Turns in one plane each, and the order they were made in; the first pair answered:
J954 (before -> after):
[ -7  23  -5   4   2 -11   0  30 -20  -7 -24  14  30  29   8  12   5  -7
   4 -28  -5 -13   8  39  35   8  -9  24  13  14  25 -12  37 -22   1  32
 -23  18 -51   2 -11   3   9  30  30 -24] -> [-12  39  21 -15  11 -11  -3  15 -11  -7  24  27  51  18   1  -8 -29   7
 -16  -9  -2  -7  19   2  22 -10 -16  23  46  22  40 -18  21 -17  54   2
  -4  12  -7 -15  14 -11  -3  11  12 -11]
[ -7   7  25 -12 -15 -15  24 -50  13  22  25  -5   0  -5 -19  27  -9   7
  -6  32  20   0   5 -17  32  24   1  -3  -3  13 -39   1 -20  -2  -8  -1
  -6   7  14  17  19  -4 -21 -41   9   6] -> [ -1   2   5  -5 -19 -16  31 -34  11  12   1 -14 -12   0 -13  38   7   3
  -1  15  26  -6  -6   0  43  39   5  -6 -22   9 -45  -4   2  -7 -33  18
 -16   6  -9  17   4   0 -14 -25  15  -8]
[ -8  -7  28   5   6   1 -19 -20 -13   9   6  11   8  -4 -17 -15   2  -3
   9  18 -17   1  18   5 -15  -9   5  16  14   6   7  10 -30   6  -7 -17
   5   4   8  19  10   8 -11 -16   4  20] -> [  3  -6 -11   8   4   0  -2  12  -7 -15 -25  -3 -10   1   0  -1  26  -5
   9 -12   3 -11  -6  26   7  14  10   7 -13  -5   3  -3  18  -8 -37  16
 -10   0 -29   6 -14  10   4  10   9 -12]
J955 (before -> after):
[ 19  35  -5   9  26  -4  32   9  34 -28   9   9   2  19  42   8   1  17
  -4 -30  34  -2  -2 -16  30  31  -1 -30  -9  -7  39 -22  56   1  16 -36
   7 -12   1 -59 -50 -20 -12  -6   7 -54] -> [ -1   2  12  22  57  -2 -19   7   6  22   9  20  29  50  13 -31  28 -42
  34 -16 -18   9  22  15   9  -1   8  23   4  -2  37  37  21  -4 -12 -58
  12   5 -17  -3 -38  19 -20 -46  46  -3]
[ 13  -5  -6  21  -3  -5 -11  -3 -21  28  12  -3   2  20   0   0  10  -9
  15  -8 -10   3  25   8   3   2   2  -6  -8  -7  -7   6 -34   2 -37   5
   0  -1  -4  12 -10  -4   7  -2  -1   7] -> [ 19   6  -4  18 -21  -2   6 -10 -13  15  14 -10  -4   8   8  16  -1  14
   1  -8   6   4  20  -7   8  13  -2 -26  -7  -6  -7 -15 -33   6 -26  11
   0  -3   8  -6 -10 -17   8  11 -17  -3]
[-15 -12  18   4  -8   3 -13 -16 -18  19   7  -5  14   0  -4   1  -1   0
   5  12 -21   4  10  -2  -6   2   9  10   7   3  -5   9 -33  -8 -15  13
 -14  10  -6   1  -7   2 -11 -18 -14  15] -> [ -5   2   2  -2 -18   5   9  -6  -6  -8   5 -10   3 -11  10  16 -12  21
 -11   0   3  -2  -6 -14   5  16   8 -12  -1  -1  -3 -17  -6  -9  -4  26
 -16   0  -3 -27 -13 -13  -5  -1 -26 -10]
J793 (before -> after):
[-20 -30  12  19  18   7 -32 -19 -12   0 -26 -15 -10  28 -30  36  40 -19
  21  -5  -7   3  -7  17  -9 -14  27  -5   6  -6  -2  25 -13 -15  -3  14
   7   0   2  18  -6   1 -28  20  11  26] -> [-17 -15  25  13  -1   7 -10 -37  -1 -12 -15 -16 -15   7 -24  52  14  12
   1   5   9   9  -2 -12 -10  -7  19 -30  14  -1   0   1 -27  -3  22  12
  12  -4  31   0   1 -19 -32  29 -13  21]
[ 25  31 -19   0 -13  -7  62   6  30 -21   7 -20 -24 -20  31  36   6  33
 -33  -5  20   5 -13 -33  10  -1 -15 -22 -10  10   7 -46  36  -8  29  38
  17 -36 -17 -41 -11 -17  24  45 -26 -28] -> [ 19   2 -43  12  22  -9  21  45   9   3 -15 -17 -13  17  19   4  57 -28
   2 -26 -12  -1 -14  23   9 -12  -3  29 -23   6   4   2  56 -27 -23  42
   7 -25 -71   1 -25  22  32  28  21 -14]
[  2   4 -11   2  -3   3  -4  27   0   3  -7   3  12   7   6 -27  28 -10
   6 -19   8  -3  -2  16  20   8  -5  27  -8 -10   6  -3  43  13 -15   7
   0 -10 -18  -7 -17   8  14  14   0  -5] -> [ -6 -11  14  12 -18   6 -14  -8 -13  29 -17   3  13   5  -9 -21  26 -11
  23   5 -10   5  22  17   6   3  -5  27  -5  -2  -4   8  -4  28 -22   0
  -1   0 -10  18 -10  13   4   5   2  23]
[ 14  11  -9  -7  11  16  -2  30 -19 -10  -8  -6 -16  16  12   9   5  -7
  -4 -11  13  -1 -18   0   8  13  13  11 -17  11 -12 -21  43 -18 -16  23
 -18  -5  -9  -8 -19   0  14   3  18 -32] -> [  6  -9  10   6   5  16 -19   6 -34  19 -20  -5 -13  22  -5  10  13 -20
  18  10 -10   8   5  11  -8   4  11  23 -17  15 -22   0  -2  -9 -33  16
 -24   5 -11  23 -17  10   7  -8  28  -6]
J362 (before -> after):
[ 14 -29 -11  46  10  -8 -24 -19   2  55 -33  16   7  -7 -24   6  35 -39
  -1   8 -17 -15  -2  19 -10  16  16  37  -5   5 -22  12 -26 -12 -11 -16
 -13  -4 -24  11 -16   3  10 -15  44  52] -> [ 14 -12  16  34  -2  -5 -12 -49  15  50  -5  22  13 -28 -27  14  -3  -4
 -20  30  -6  -7  11 -19 -20   9   7  14  17  13 -13  -9 -54   2  34 -35
   0  -8  23  -8   1 -19   1 -16  17  58]
[ 10  23 -24  -9 -14  -8  28  20  15 -36 -15  -5 -15 -18  18  30 -18  29
 -13 -22  35 -15 -25  -9  13  22   2 -29  -9  -5  -3 -34  29 -10   3   8
   1  -8  10 -34 -14 -24  10  23 -15 -33] -> [  5  -5 -39   4  17  -7  -9  42  -7 -10 -36  -4  -5  16   5   1  25 -26
  22 -30   1 -18 -22  37   9   9  12  15 -19  -8 -10  10  36 -23 -41  10
  -6   2 -34   8 -21  12  12   4  28 -14]
[ 11 -21  -1 -10  -4   8 -13 -17  20  -6  21  -8   8   8   7  23  -2  35
 -10  -7  -9 -16 -11  12  -8 -15   5  -2  16  -9  10   2  -7   2   9   4
  -8   9  15  -5  -1 -14 -21   2 -12   3] -> [ 11 -22 -12  -9  -6   9 -11  -8  19 -12  10 -12   3  10  11  28   6  33
  -7 -16  -5 -18 -17  19  -3  -6   6  -4   8 -10   8   0   5  -2  -2  11
 -13   9   5  -5  -9 -13 -17   7  -8  -4]
J263 (before -> after):
[ -1  20  19 -31   7   1  15   9  17 -22  35  -7  14   5  23  -4 -27  30
 -24   2  16  11  -8  -8  -8  15 -21 -29  15  21  33 -30   6  20  26  -8
   6 -10  42 -29  21 -20  -3   5  -5  -4] -> [  5  -4 -14  -9   4   2  13  34   5 -22 -21 -20  -5  24  28  11  19   6
   3 -24  11   2 -22  39   7  32 -13 -20 -26  10  14 -20  30  12 -39  30
 -19  -3 -17  -8  -8  -1  13  22  21 -18]
[  3   9   1 -24  11 -13 -31  11  -6  10  32   5  17 -15   2 -18  17 -10
  -1  -5 -14 -28  -8  -4  -4 -22 -15  28  24   3 -11  13 -17 -27  12   6
  -2 -37  -1   2  10  20  -9 -17   3  28] -> [ 10  21  -9 -32   5 -16 -16  22   5 -12  37   0  10 -24  13  -9   8   6
 -14 -15   6 -32 -21 -14   7 -11 -16  15  19   1  -8  -8   3 -28  19  13
  -1 -44   5 -19   8   8  -4  -4  -7   9]
[  2  12  -6  -2  21   4  -3  25  -6  -6  34  -1  12   7  17 -20  -8 -13
 -15  -7 -13  -6   6  -4   6 -15  -6  17   6  15   8   6  15 -12  22 -16
   8  -5  16  -9   7  -2  -2 -13   1   4] -> [  6  15 -17   1  17   3   4  36  -4 -17  20  -7   5   8  26 -12   0 -13
 -15 -18  -5  -9  -5   6  14  -3  -2  11  -7  12   4  -1  31 -18   7  -2
   0  -6   0 -14  -7  -4   1  -1   3 -11]

Each pair is two turns apart.
[  4   6 -14   2  -6  -8  19   5   6 -10 -19  -5  -6  -3   6   7   2   4
  -5  -7  15 -11 -15 -10  10  15  -7  -9  -8  -9  -5 -11   9  -4 -12   9
  -1   4  -5  -2 -10  -6   3  11  -7 -10] -> [  2   7 -12   0  -6  -7  19   3   8 -14 -13  -3  -5  -5   7   7  -2   7
  -7  -7  16  -8 -15 -15  11  14 -11 -11  -5  -7  -4 -12  10  -3  -4   7
   1   1   1  -6  -6  -9   3  10  -9 -12] : J954 then J362
[-13 -16  41   6   0  -9  -1 -10   8  29   0  -7  10  13 -26   2   1  29
 -14  48 -18   6  31 -16 -14  -6 -13 -21  20   1   1  -6 -56  44  27 -24
  -1   3  25   5  11  -7  -3 -12 -41  35] -> [-11 -36  18  22   4  -7 -13   7  -6  39 -40 -17   0  32 -24   5  40   1
  11  30 -31  -1  24  25  -8   2  -7  -5  -4  -7 -13  14 -44  35 -26  -2
 -20  11 -19  30  -8  14   3  -7 -14  33] : J954 then J362
[  7 -14  24   8 -28   5   1 -35 -19  12 -15  -8 -16  -3  -7  31   2   8
  12  22  -6   8  26  -7  -9   2 -10 -17   6   2  -6   0 -44  16 -18  -4
 -11   9   7  14   3  -6  -5   3  -6   9] -> [ 17   7  -7  -1 -21   1  19  -3  -1 -22 -17 -12 -24  -7  16  34   5  19
  -7  -7  24  -2  -1  -8  11  18  -6 -29  -2  -5   1 -24  10   2 -17  12
 -13  -2  -4 -19  -9 -17   8  22  -9 -28] : J362 then J793
[ 10  12  -7  -2  -3 -23 -10  18  14   6  29   2   6  -7  -2  -3 -12   6
 -26  -7  11   7 -10 -14  -1  -4  -8  14   7  22  -4  -3   9   2  12 -26
  29  30   2 -15  13   7   7 -15 -12  13] -> [ 13   9 -18   1   0 -25 -11  30  14   2  21  -1   6  -1   1  -3  -3  -3
 -22 -17  14   4 -17  -2   3   0  -5  17  -1  19  -3  -1  25  -3   1 -20
  26  29  -8 -14   8  11  11 -11  -6   7] : J793 then J263
[-14 -11  20  23 -34  -5  36  -5 -12  19 -43  -5   2  -8 -12  27   9  13
  25  10 -14   0 -19  15   3  13 -11 -13 -33 -11 -17  -4 -11  -2 -23  23
  -9  32 -30  -2 -22  27   3  13  15  -1] -> [-12  14  35   5 -35  -5  48 -16   5   5  -3   5  10 -27  -9  24 -26  42
  -3  21   3   3 -17 -22  -1   6 -18 -29  -8  -8  -1 -24 -14   4  25   3
   7  24  12 -29  -5   7  -5   9 -11  -5] : J263 then J263
[  8  -2  -9   3   5  -6   5   8  17 -17   0 -16  -7 -14  26   2  -7  24
  -3 -23  -2 -12 -24  -4  20  18   9  -2   6 -20   2  -7  29 -12  -9  -2
 -11   1   6 -12 -12  -3  -3  21  -1 -28] -> [  9  -1  -5   2  -2  -7   7   1  17 -16  -2 -17 -10 -19  25   7 -15  32
  -6 -19   1  -8 -18 -10  18  18   8 -10   6 -20   3 -12  21  -8  -4  -3
  -8   2  14 -14 -11  -9  -6  22  -6 -28] : J954 then J263
[  8  10   2 -11 -14  24 -12   3 -42 -17 -40  -2  22   6   3   3  -6 -24
  25  16 -41  23  32  29  18  -6  14  19  21  -4 -16  40 -15  35  17 -44
  -1  -2 -21   4  37  34  28  53 -12 -18] -> [ 11  11   2  -9 -24  24  -4  -3 -42 -22 -47  -6  18   3   6  13  -6 -19
  24  13 -37  23  32  27  19   1  14  10  13  -4 -20  35 -17  37  14 -39
  -9   1 -26   3  33  31  29  61 -14 -20] : J263 then J954
[-14 -16  11  25 -27   6  -3 -11 -16  24 -21   1  -3  15  -8  28   7   6
  26   3   4  -2  18  22 -16  12  -6   1  -6 -20 -17  11 -23  14 -30  26
 -16  12 -16  20 -14  22  -3  -1  14  15] -> [ -6  23   0  -4 -12  -1  18  14  15 -15  31   9   7  -3   9  13 -30  32
 -18  -9  37  -6  -4 -15  -8   9 -11 -11  18 -23  10 -19  20   5  29  13
   2  -8  20 -37   1  -2  -1   2 -11 -15] : J263 then J793
[-11  -3  29   4  -3  -2  -1 -29  -3  11  13   9   7  -1 -16  -4 -22   2
  -7  27 -11  14  20 -16 -12 -11  -4  -1   8  11  -4  -2 -38  16  15 -13
   9   8  19  13  11  -4  -7  -7  -8  20] -> [ -5 -17   7  19 -20   0   9 -19 -10   8 -32  -4 -14   6 -12  18   5  -2
   8  11  -8  10  11  14   0   6   1  -8 -22   3 -22  -3 -27  14 -31  18
 -15  13 -19  24 -13   4   2  12   2   3] : J954 then J955
[-22  -1  32  32 -34 -18  -5 -78  11  -6 -61 -11 -20  16  46  33  30   5
  32  16  31   7  20 -15   2 -20  -9 -38  -9 -25 -24  -8 -20  12 -24 -19
  11  28 -27  25  -8 -42   2  22  13  26] -> [-14  14 -12  19  -5 -24  -5 -22  24 -35 -54 -10 -17  28  64  15  44 -10
  20 -22  50 -10 -14  -1  23 -15  -4 -24 -15 -34 -12 -12  51 -13 -29  -6
  12  14 -50   0 -19 -40  18  31  28  -8] : J793 then J793
[-28 -18   6 -26   9   5 -78   8  -9  39  14  17 -10  26 -23   2  51 -32
  38  23 -51  -1  52 -21 -23 -16  -1  41  35  25  36  32 -46 -33 -25 -21
 -27  25 -45  53 -22  30  -6 -21  67  47] -> [-14 -11  15 -12 -72  10 -14 -45   2  14 -32  -9 -54 -14  -6  85  29  45
  21  33 -13   5  50 -48  -9  28  -7 -34   2  24   9 -33 -78  -5 -31  14
 -50  23 -28  30 -41 -10  -3  32  20  19] : J955 then J954
[ -1  14   3  -9  -8  -1  16   7   7 -15  10   1   6  -6  16   2  -8  10
 -21  16   6  -7 -20 -13   9   2   8 -10   2  -3  -3 -22  11  -6  19   6
   2  -2  25 -12   4  -4  -8  18  -8  -8] -> [ -5   4   4  -7  14  -3 -12  16  -3   1  12   7  18  13   4 -25   7 -20
  -5  15 -15  -8 -14   7   2 -12  13  17   8  -1  -1   7  11 -14   6  -3
   6   3  13   7   8  14  -6  -2  13  10] : J793 then J362
[  6  17  -7  12  -1 -15 -27  28  27  23 -12 -16 -52  27   7   5  12  -3
  14  -9  11 -23 -25   5  28 -12 -55  24   3 -11 -51   9 -15 -24 -35  47
  25 -14   3  -1  10  -2   6 -12   6  33] -> [  3  30  11   0  -2 -16 -23  12  35  22  19  -9 -42  16   3   2 -14  15
  -1   6  15 -18 -18 -23  23 -20 -60  17  25  -6 -39  -1 -30 -15   1  26
  39 -18  33 -15  23 -15   2 -18  -9  40] : J263 then J793
[-10 -10  30  23 -11  -8  -4 -24  -6   7   0   5   2  -4 -14  14  -4   7
   5  14  -7   5  19  -9 -18  -2  -1 -11  -4   6  -6   2 -47  11  -2  -4
  -4  -3  11  18 -11  -3  -6   2 -10  20] -> [ -1 -11  -4  25  -8  -9   4  10  -2 -13 -23  -5 -12   2   2  18  17  -2
   7 -14   6  -4  -6  13   0  12   4 -10 -25  -3  -6  -2   1  -3 -31  23
 -17 -10 -21   7 -32   0   7  20   2 -12] : J793 then J263
[  3  30  -1 -12 -23 -12  36 -14  22 -30   8 -11 -10 -27   7  19 -18  42
 -33  -3   8  11   6 -26  -1  17 -10 -26   9   3  -6 -37  -7   6  42  -6
   1  -4  29 -44   3 -24  -3  30 -30 -30] -> [-10  20  12 -22  27 -17 -14   2  12  -1  49  11  26  -3 -14 -38 -11  -5
 -18   5 -25  13  20 -15 -21 -22  -7  26  38   8  12  12 -11  -6  55 -41
  19   0  33 -19  28   2 -11 -16  -1   8] : J793 then J954
[ 13   9   0   8   1   3   9   1   0 -11  -4 -10   8  -2   3  16  -8   4
   3  -7  19   9 -19  -5   0  10  -4 -13 -12   8   4 -23  14  10   9  11
   0  -2   3  -8  -9  -7  -3   4   0  -7] -> [ 10  -4   6  18  -3   6   2 -10 -11   5 -18 -11   6   4  -5  18   1  -3
  17  -1   5  12 -12   6  -3   9  -3  -9 -17   9  -4 -10  -5  12  -6  12
  -5   3  -6  11 -11   0  -6   1   7   5] : J954 then J954
[ -3  15 -11 -18   5   2 -12  23  11 -10  16  -5  11   1  17 -18 -11 -15
 -24  -9  23  -7 -20  -4  -2   8  -8  13  -1   5   1  -8  32 -11  13  -7
  -5  -7  -5 -15   4  -8   7 -14   5 -11] -> [ -4  -6 -11  -1  -4   4 -21  14  -1   6 -15 -10   3  13  10  -7  11 -27
  -2  -8   7  -5 -13  21  -4  12  -3  19 -19   4 -13   6  14 -11 -23   4
 -19   1 -29  12  -8   6   7 -11  20   0] : J954 then J954
[  9  27 -17  -8  58  45 -40  35 -23 -15  42  13  22  34 -13 -52  20 -14
 -35  -3   9 -43 -17  10   3   5  17  69  31 -12  37  32  42   5   4 -12
  27 -36 -57  -6   8  11  29 -24  44 -23] -> [  7  43   2 -18  49  47 -27  15 -12 -23  69  16  26  17 -13 -47 -11  14
 -53  13  22 -38 -12 -24  -2   1  11  52  48  -7  46  14  27  15  41 -27
  41 -42 -20 -26  23  -5  23 -25  21 -23] : J263 then J362
[-10 -31 -12  16   3 -14  -4 -10 -24   8 -31 -16  -9   5  -8  12  -4   4
  13  24   7 -12 -10   3  -3  25  28  -2 -17  15 -18 -12 -27  25 -21  34
 -19  -1   4   3 -14 -20   4  13  -6   2] -> [ -9 -33 -18  17  13 -15 -10   2 -24   8 -31 -14  -6  10  -8   6   4  -6
  19  18   5 -16 -16  13  -1  22  32   6 -18  16 -14  -7 -17  19 -28  36
 -18  -2  -7   8 -14 -15   6  11   2   2] : J793 then J362
[  2 -13   7  12 -26 -13   4 -21  -4  16 -22 -11   2  -4   6  12  15  15
  31  32   3 -16   2  25  10   1  13  -7  -1 -11 -23   3 -14 -15   4  -7
  -7  17 -25   9   2  -2  17  -1 -15  19] -> [  5   1  11   6 -31 -14  13 -24   6   6  -9  -9  -1 -14  13  15  -1  31
  17  36  14 -14   2   8  12   2  10 -19   4 -12 -17 -12 -10 -12  24 -11
  -2  14  -8  -8   7 -13  16   0 -26  13] : J793 then J954
[ 18  15  26  -1  -8 -32  15  -8   0 -18  19  22 -19 -22  -5   0 -31  11
 -42  17  16 -31  18 -34   0  -8 -22 -36  12 -12 -15  -8  -2 -13  25 -26
  -4   7  35 -39  11 -27   5 -31  -6  13] -> [ 13 -19   4  18  10 -31 -13  19 -24   2 -23  16 -23  11 -11 -11  22 -40
  -4  -2 -11 -38  14  23   4  -9 -10   1 -14 -19 -29  31  10 -29 -39  -6
 -23  19 -24   3  -8   9  14 -34  36  20] : J263 then J362
